128 stands for zero in the data rows.
Some points, each followed by its number:
[135 139 115 121  94 110 161 150 153 117 140 116 108 160 176 150 106  88
 156 122 187 104  84 119 133  98 123 130 111 153  96  86 182  72 166 126
 121 119  62 121 140 148 169] 0
[160 122 181  76  62 151 121 121 126  82 100  81  86 158 177 151 114 126
 179  91 162 128  98 134 127 154  91 106 119 175 104  86 155 109 173 182
 141 131 109 137 194  77 178] 1
[158 108 147 116 119 160 100  98 127 131 143 148  94 132 114  89 106 102
 129 133 165 163 174 119 152 113 104 111 138  96 153 160 123  97  72 114
  60 120 148 190 108  46 165] 2
[163 163 147 124 102 112 131 137 129  92 120 154 138 210 102 140 102  47
 145 151  96 127  35  97  75  99 146 113 138 147 113 139 177 135 156 134
 154 110 135  82 169  80 140] 3
[122 167 120 175 108 158  89  86 157 128 131 104 156 117 176 103 161 121
 109 134  90 119 113 137 138  35 114 126 111 103 149 173 138 162 107  79
 119 129 136 118 139 144 193] 4
[202 159 106 110  86 121 138  64 133 120  77  97 102 149 185 199  84 137
 104 164  69 148 137  89 106 139 131 180 181  89 109 153 149 130 141 145
 152  78  79 102 167 148 135] 5
[ 95 170 149 147 130 199 145  93 142 177 145 113 119  78 127  99 173 165
 115 114 140  98 147 110 151 104 181 139 164 103 183 155 105  81  55  77
 106 142 170 112 109 128 125] 6
[107 136 173 142 185 113  96 135 110 116 191 162 152  89 122 121 141 151
 113 176 125 140 145 146 155 147 151 147 116 129 125 143 141 113 115 127
 119 121 113 144  52  88  76] 7
[110 151  82 118 128 115 187 101 125 126 126 141 179 100 102 132 143 135
 101 163 139 159 136 145 153 140 146 106 100 127 116  82 132 157 124 114
 207 111 116 183 122 143 177] 8
[101 117 124 117 117 104 157 196 186 136 134 172 117 166 108  76 153  48
 105 110  80 123 120 125  96 145 160  98 116 190 116  97 117 128 109  94
 131 115  75 129  71  80 106] 9
[140 150  97 121  24 124 142 119  99 191  46 136  53 151 141 160 117 132
 168  76 175 120 136 142 137 123 125 146 142 119 144 160  94 142 166 133
 221 148 106  99 162 162 186] 10
[112 126  73 143 112 136 178 124 145 114 174  81 164 140 176 178 128 169
 132 161 119 148 168 142 123 119 125  72  95 121 164 119 138 158  87 113
 177 132  88 131 184 140 145] 11
[135 188 126 124 149  87 109 121 102 127 137 108 187 129 171 154 148 150
 102 149 113 120 120 141 203 118 168 157  83  79 159 138 142 143 130 155
 125 149 143 138 146 104 192] 12
[144 131 139 121 176 101  97 154  94 137 125 138 206  69  96 114 119 110
 100 115  70 108  77 160 154 141 186 183 119 104 126 156  83 169 128 117
 135 159 152 164  63 130 213] 13
[121 112  77 163 107 167  78 105  58 174 129 126 170 113 106 137 189  76
 110 137 103 146 130 172 113 145 127 131 135 103 129 170 123  70  92  90
 117 145 116  51  77 126 104] 14
[100 155 131 158  66 120 119 116 118  93 123 107 118 142 110 126 158 122
 118  94 142 123 105  63 131  90 174 162 127 178 130 153 118  67 189 128
 132 154 125 137 102  67 192] 15
[118 116 185 138 135 151  92 152 134  71  61 138  63 159 122 163 111 129
 172  55 155 146  79 105 128 121 108 125 145 113  86 120 140 168 200 145
 129 135 150 110 206 168  91] 16
[186 126 179 166 129 121  83 121 127 160 104  79 148 123 133 208 114 178
 106 125 137 123 109 150 176 162 146 163 146  87 177 154  91 181 144 115
  70 138 155 131 123 127 168] 17
[124  98 169  94 164  97 154 154 107 139 158 106 128 156 162 141 103 165
 105 107 102 130 151 119 116 169 153  53 122 104  87  74 125 148 196 145
 167 164 175 117 167 150  44] 18
[192 157 182 156 131 151  72  96 133 149  34 111 124  94 145 124 133  94
 126 147 174 143 126 108 124 117  84 185 118 112 126 127 101 143  95  82
  57 114 119 203 152  64 155] 19
[ 79 143 136 116 171 127 145 144 104 105 122 115  92 112 176  89  95 137
 128 133 107 120 159 119 164 145 128 151 116 145 105  85 111 116 131 145
 132 148 151  76 113 132  30] 20
[ 92 134 144  97 190 121 120 171 154  43 173 169 161 157 168 111 177 162
  86 138 134 106 124  68 117  90 120  99  93 120 174 107 155 146 130 123
  84 135 121 130 107  93 134] 21
[145 124 119 101 103  83 122 103 140 163 119 126 101 106 130 160 109 120
 115 120 139 116 132 124 136 153 133 147 126 114 154  66 106 193 137 120
 171 136 127 129 152 143  83] 22
New points follow, each followed by the numbers of its three nearest points above, nearest first.
[107  87  67 174 108 158 160 127 114 138 117 122 114  84  84 110 103 146
  94  83 105 180 111 196 134 173 136 130 116 138 121 140  68 166  83 139
 117 201 155  97 220 153 119] 22 11 20
[190 143  89 120 101 127 143  87 146 154 161 133 139  78 120  94  83 155
  95 117 151 137 147 120 129 159  88 162 135  72 125 147 118 158  54 116
 106 125 178 118 166 155 145] 22 2 6
[135  96 149 135 149 128 134 166  93 130 120 129 222  38 111 143 146 108
 141 111  81 129  95 212 195 156 187 198  82  97 106 121 112 182 153 114
 108 197 175 125  93 160 215] 13 12 17
[ 94 153 171 154 202 139  93 149 148  67 109 145 165 132 134 119 163 149
  80 157  71 157 110  99  98  69 122 115 147  53 108  97 115 101  77 125
  62 108 180 103 125 123 104] 21 7 4
[106 126 111 111 154 118 145 158 152 142 146 165 157 130 120  70 135  74
 111 140  95 104 123  91  92 161 172 113 112 174  82 117 137  84 131 118
 126 108 110  61  79 112 120] 9 20 7
[128 122 157 196 137 127 100 130 102 169 108 140 166  97 129  92 136 147
  93 142 108 124  54 174 178 118 186 176 131  88 126 121 106 149 170 140
 114 154 179 129  92 177 199] 13 12 17
[136  89 160  90 118  47 128 141 154 121 131 135 116 225 103 106 111  55
 142 129 122 119 116 104  95 132 135  95 111 157 123 128 171 126 175 103
 179 101 131 113 128  70 193] 3 9 0
[198 132 114 106 165 115 102  94 139 140 188  98 114  97 138 151 104 173
 101 141 197 129 161 131 132 207  98 122 130 116 155 133 127 165  95 114
 122 123 119 144 127 142  72] 22 7 17
[129 120 143 123  93 106  98 113  82  94  39 149  66 142 145 132 101 110
 174 122 124 116 107 112 110 143 100 169 123 187  68 127 146 137 176 122
 155 161 152 137 173 187  88] 16 22 20
[136  86 145  95  86  77 156 141 143 147 168 127  91 126 174 123  77 135
 111  96 156 132 163 126 158 136 110  88  89 176 122  84 165 100 163 162
 151 150  83 174 103 112 129] 0 22 1
[203 145 156 163 137 171 100 111 135 179 128 152 104 125  74 105 108 164
 162 123 112 121 130 160 135  99  80 175 155  81 145 166 125 116 133 126
  81 129 149 216 129  89 135] 2 19 17
[ 80 120 164 138 124 109 152 176 110 109  66 114 120 142 118 143 185  98
  88  96  66 134  46 163  88  93 137 131 136 116 110  96 146 126 173  95
 165 117 120  64 137 107 158] 3 9 15
[195 110 136 112 173 163 122 158 158 179 100 137 121 148 115  86 104  84
 133 107 159 105 147 172 129 153  89  95 132 162 152 123 129 146 127 102
  90 139 104 212  99  67 152] 2 19 9
[ 68 155 175 152 237 142  61 162 140  98 116 150  84 187 119  92 164 148
  79 135  92 130  73 134  74  77 168 162 197 108 106 133 112  95 134 152
  74  97 132 135 152 129 130] 21 7 16
